A: rows in 3 groups, each row roughly a mix of its group's directions:
A (91 x 10):
[[ 16.9 -29.6 -19.8 -19.2  17.4  18.2  16.2   4.7  21.7   6.4]
 [  1.7  22.3  12.1 -26.8  -6.7  -1.1 -12.4  40.0 -10.4   9.1]
 [ -7.7 -16.8  18.5 -31.0 -19.5   3.4 -35.0   8.5   1.4   4.1]
 [ -4.2   2.9  20.1  20.5   7.5  45.9  12.0   3.8  -5.7  12.2]
 [ 25.9  27.8  -1.3  21.8   5.1 -18.7 -20.6   5.7  15.3 -19.1]
 [-15.4  23.5 -21.2   4.6 -26.1  -4.0  -4.8  31.3  10.4  16.9]
 [ 17.7 -20.0 -30.9 -23.9  -8.3 -12.8 -18.5  -6.3  -0.3 -22.3]
 [  2.2 -12.3 -14.8   1.8  11.6 -27.0 -15.2 -19.5 -29.0  25.7]
 [-17.2  13.4  18.5 -18.2  -9.2  17.9 -20.2  -5.2 -21.0 -30.4]
 [ -4.5  -7.6 -13.3 -30.2   4.1  22.4  35.9  11.8  -2.3 -15.2]
 [-23.2 -42.0  21.4  -6.0  -5.0   5.6  -2.5 -15.6   3.7  15.3]
 [ -5.3   2.9 -10.6  20.6 -14.6  28.9  29.4 -22.4 -12.5  14.6]
 [-15.1   2.5  24.5 -13.3 -11.7  13.4  -7.2 -23.5  34.5 -15.2]
 [ 21.8  22.2   0.7   1.2  23.8   2.6  27.3 -18.7  26.6  -0.2]
 [ -0.8 -10.3  12.8  16.5 -14.7  -4.2  45.1  -5.8 -22.5  -0.9]
 [ -0.6 -20.9 -13.6   2.6 -24.2   9.5   3.5  42.1 -16.0  -3.3]
 [-11.1   5.2  -6.1 -12.1   9.5 -13.0  21.0  17.0  42.5  14.8]
 [ 22.0 -13.5 -32.6   5.4  15.0   2.3 -15.0  14.5 -10.5  28.6]
 [  1.4  -1.3   9.8 -13.7   9.2 -21.7  -9.8  -4.4 -27.8 -40.3]
 [ -6.6  -2.0  -0.1  -8.0  27.1  26.3 -33.0  15.4  21.6  -4.6]
 [-11.7   5.3   5.5  38.1 -12.8  29.1   7.8 -19.3  14.6   6.6]
 [-10.4 -13.7 -26.3 -33.2 -17.6 -17.0   1.8   3.3 -22.2 -12.4]
 [ -0.7  21.5   6.3  -8.9 -22.9  -1.8 -24.4 -25.4 -21.5 -23.2]
 [ -2.7 -46.2  -7.6 -14.9   4.6  -0.7 -11.1  10.1 -15.0  21.4]
 [  5.2 -34.2   9.3 -27.2   0.3  12.4  14.8   3.0 -24.6 -18.6]
 [  0.2  22.0  -0.8 -16.0 -19.4  -2.2  -8.9  33.1  11.8  30.3]
 [  2.5  40.5  20.9 -11.8  -7.5  -5.2  -6.4  24.4 -14.5 -14.3]
 [ 13.4   8.8  -3.5 -36.3  -5.1 -19.1 -11.0   2.1  33.1  12.4]
 [-13.0  12.0  -3.3   9.5  -4.0  29.0  21.8  15.6 -36.6   4.2]
 [ 10.5 -11.1   9.4  -5.2  -5.3 -29.8   3.9 -23.0  38.7  -6.7]
 [  1.9  16.0  19.7 -20.9  21.3 -18.3 -17.2  23.2  20.0 -15.8]
 [ 30.9   3.5  28.6  -3.8  19.6  -9.5  12.7  -2.6 -26.6  14.2]
 [ 25.5   3.6 -33.2  10.8 -13.0 -17.7  12.0 -13.6  -5.1  25.2]
 [-24.7 -25.8  22.9  -6.1 -14.6  -1.3  17.6  -5.4  19.1 -24.5]
 [  7.8   0.6  -1.7   8.3 -20.7   9.8  44.1 -24.8 -10.0  -6.1]
 [ -3.4 -13.7 -11.6 -12.5 -38.6  29.2 -20.7   8.9   3.7   0.3]
 [  4.8   2.3 -28.8  -1.3 -14.6 -30.9   1.5  -5.8  29.0  21.1]
 [-10.8 -37.6   5.7 -14.9   4.4 -20.0   5.1 -28.5   7.9 -15.8]
 [ 15.5   4.1 -19.3 -10.1  30.9 -15.2  24.8  23.5 -16.3   2.7]
 [ 13.7 -30.9   3.4 -18.3  -4.7  11.1   4.7  -5.0 -37.6 -16.1]
 [ 10.3 -29.9 -15.1  18.2   3.6 -10.0  11.6 -28.7  10.2  24.9]
 [-11.1  20.5  -2.7   9.2 -39.4 -23.2 -19.6  -7.4  12.7  -4.2]
 [  7.3  -9.0 -25.5 -20.6  19.6   2.6 -28.9  24.5   2.3  17.8]
 [-24.9 -25.7 -18.4   4.3   4.8   4.1  -7.2  12.4 -27.9 -26.3]
 [-13.1 -11.7  21.9 -24.1   8.0  -5.0 -31.7  18.2 -14.8 -18.2]
 [ 12.7  14.0 -14.5 -13.4  26.2 -16.5 -14.6 -33.8  -8.3  15.0]
 [-16.2  -5.1 -18.7 -23.9  20.6  21.6   0.1  21.6   8.8 -26.6]
 [-23.5  14.7 -21.3  31.3 -27.4  -9.4  -2.4  12.5 -11.1  -5.4]
 [  1.3 -33.5  26.8 -26.5   1.5 -10.5  -0.9  -4.0  -0.6 -26.1]
 [ -2.6  -6.5   7.8 -41.2  -0.4   9.4 -24.8  15.8  21.8 -10.7]
 [  5.8  -1.5 -21.6  14.4  -3.9  24.9  37.4 -20.6 -12.9   4.7]
 [-28.4  18.7   3.9 -24.9 -16.5  26.1  13.3  10.0 -11.4  14.2]
 [  0.6 -20.4  -4.1  23.1  21.6  -0.9  16.0 -12.7 -34.7 -17.2]
 [ 10.7 -18.8   4.0  -4.1  35.5 -28.0  16.3  14.7   1.8 -17.9]
 [  1.2   3.7  18.8 -22.0  12.3  -8.7 -37.0  24.5  17.5   0.6]
 [ -0.4  20.7 -18.1  36.0   0.5  21.5  19.2   2.4  -2.8  21.4]
 [ 31.9 -18.8 -21.4   5.5  -7.6  -5.3  23.3 -26.6   8.5   9.0]
 [-16.8 -23.1 -31.2   3.3   3.5  18.7   3.7  -9.4  33.0  -1.1]
 [ -2.4  26.2 -13.0   7.7   3.0  35.6   2.5 -16.9  29.2  -3.8]
 [-19.8   3.3  18.6   9.2   8.3 -45.8  -3.8   1.2 -16.9   6.8]
 [-27.9 -10.7   5.5  -0.3 -12.0 -10.5  40.6   9.5 -15.3 -14.1]
 [ 20.0  -7.6  -0.3 -20.7  10.4  21.1 -35.6  11.7  20.8   8.6]
 [ -2.9 -28.8  14.5   2.9  14.0 -30.0   3.6  30.8  -5.9  14.3]
 [ -8.0 -10.1 -27.0  -3.9 -19.9 -29.6   6.4 -13.3 -29.5  -8.7]
 [ 23.8 -21.7 -19.8  21.4  11.5  23.8   0.9   0.9 -23.1  15.2]
 [ -9.0  27.1  10.0   6.9 -32.1  13.9 -12.2   4.7  27.2  16.1]
 [ 30.3   8.1  14.7 -27.0  13.6  -6.3   6.9   3.9  14.2  30.6]
 [-14.0  13.0  -3.0 -44.4   1.0  -4.7  13.4  10.9   5.0 -25.8]
 [ -7.8 -33.7  -3.7  15.3 -23.0  -8.0 -13.2  -2.4 -15.5  29.9]
 [-18.2 -48.4  16.7  -7.6   2.3   4.6   7.6 -12.1   1.2  10.4]
 [-10.7   2.5   9.7 -29.5  -0.1  20.8  12.5  37.4  10.5 -12.9]
 [ 11.0 -11.9 -10.0 -27.8  32.3  27.3  12.0   1.9  -1.7  16.8]
 [ 19.2 -13.9 -21.3 -19.3  16.8  -1.1 -33.0   0.1  23.6   5.9]
 [  2.1  17.9 -18.3  -3.4  -9.7  41.1  22.7 -18.3  -1.0  -7.2]
 [ 11.2 -23.3  11.3   5.4  -1.5  18.4 -31.5 -19.6  26.9   9.5]
 [-21.0 -31.4   7.2 -23.1  10.6 -26.6  -0.5   9.7 -18.4   9.2]
 [ 14.5 -21.5 -22.4   2.3 -24.9 -11.6 -23.3 -22.2   4.9 -19.0]
 [ -0.9  -4.3  -2.4 -13.9   1.1 -31.8 -11.3  15.0 -36.3 -21.2]
 [-20.8  30.1 -15.2 -12.1   1.5   7.2 -14.0  29.7 -17.8  13.5]
 [-23.3  29.4   8.5  10.3 -12.9  -0.5   2.9  18.7 -24.9  25.0]
 [ -3.3  28.5  15.2 -18.1   3.5  -2.5  -8.4  14.7 -13.5 -38.5]
 [ -2.1 -13.5   7.9  33.8  15.9   9.8  31.9  11.5  16.1  14.2]
 [  5.9   1.0  -3.0 -15.5   6.7 -33.7  -6.6 -20.1  -2.2 -37.9]
 [  5.9   7.4 -19.8 -33.5 -18.6 -29.3  -8.8   1.1 -20.8   5.7]
 [ -7.1 -20.4  -5.9  16.5  18.3  -0.8   8.5 -20.2 -23.0 -35.1]
 [ -7.5  35.1 -11.4 -27.3 -24.8  -0.2  -8.9 -16.8  -6.2 -13.1]
 [  5.8  25.4 -10.9  24.3 -17.5  23.2   8.9 -29.3 -13.1  -3.3]
 [ 16.8  10.0 -23.0  -2.6  23.3 -18.0  27.4  22.0  -9.8  15.5]
 [-15.1   9.2  -8.1  -5.9  -9.2  -6.6  45.7  19.8  -8.4  16.2]
 [ -5.2 -35.9   7.6  -0.1   2.2  19.5   2.1  32.3  -8.0  21.9]
 [ 23.9 -13.3 -15.5  -7.2   1.7  38.9   4.0  23.3  13.5  -7.7]]
one row of each group, then the others: which group is each in?
[  9.6  -8.5  20.6  12.6   1.7 -19.5 -32.1 -23.8  20.4 -14.7]
(119)
[ 17.2   7.6   4.6  -5.8  19.4 -24.4  12.3  15.9 -39.3  -5.7]
(99)
[ 0.9 -1.1  2.6 16.2  2.3 18.9 28.8 42.2 -9.8  3.3]
(75)

[  9.6   1.9   6.8 -14.4  -9.3   6.4 -42.5  25.0  20.5  -5.1]
(75)
[ 22.0 -11.8  19.0 -34.1  32.5  10.3   4.9  -2.9   3.3   0.7]
(99)
[-24.7 -31.5  31.5   9.6 -12.6  -4.0   3.1 -15.0  15.5  -3.8]
(75)
[-11.4 -29.0  -9.7  16.7   7.8  -5.5   0.3 -25.5 -17.8 -30.8]
(99)
[  2.4   3.8  -2.1   0.8  -0.1  49.7   9.0 -19.4  -2.1 -19.8]
(119)
[  8.1 -13.3 -12.7  17.5   4.5 -20.8  10.5 -42.6  13.0  -9.7]
(99)
[ -3.0 -12.3   5.8 -39.3  -4.8   6.8 -24.8  -2.7  30.2  -3.3]
(99)
[ -4.4 -25.3  12.4  -0.1 -18.2   7.3 -19.8 -34.3  23.4   6.0]
(99)
[-23.0  18.6  -7.8   8.8 -24.4 -17.5  21.3   8.8 -30.0  -2.4]
(75)
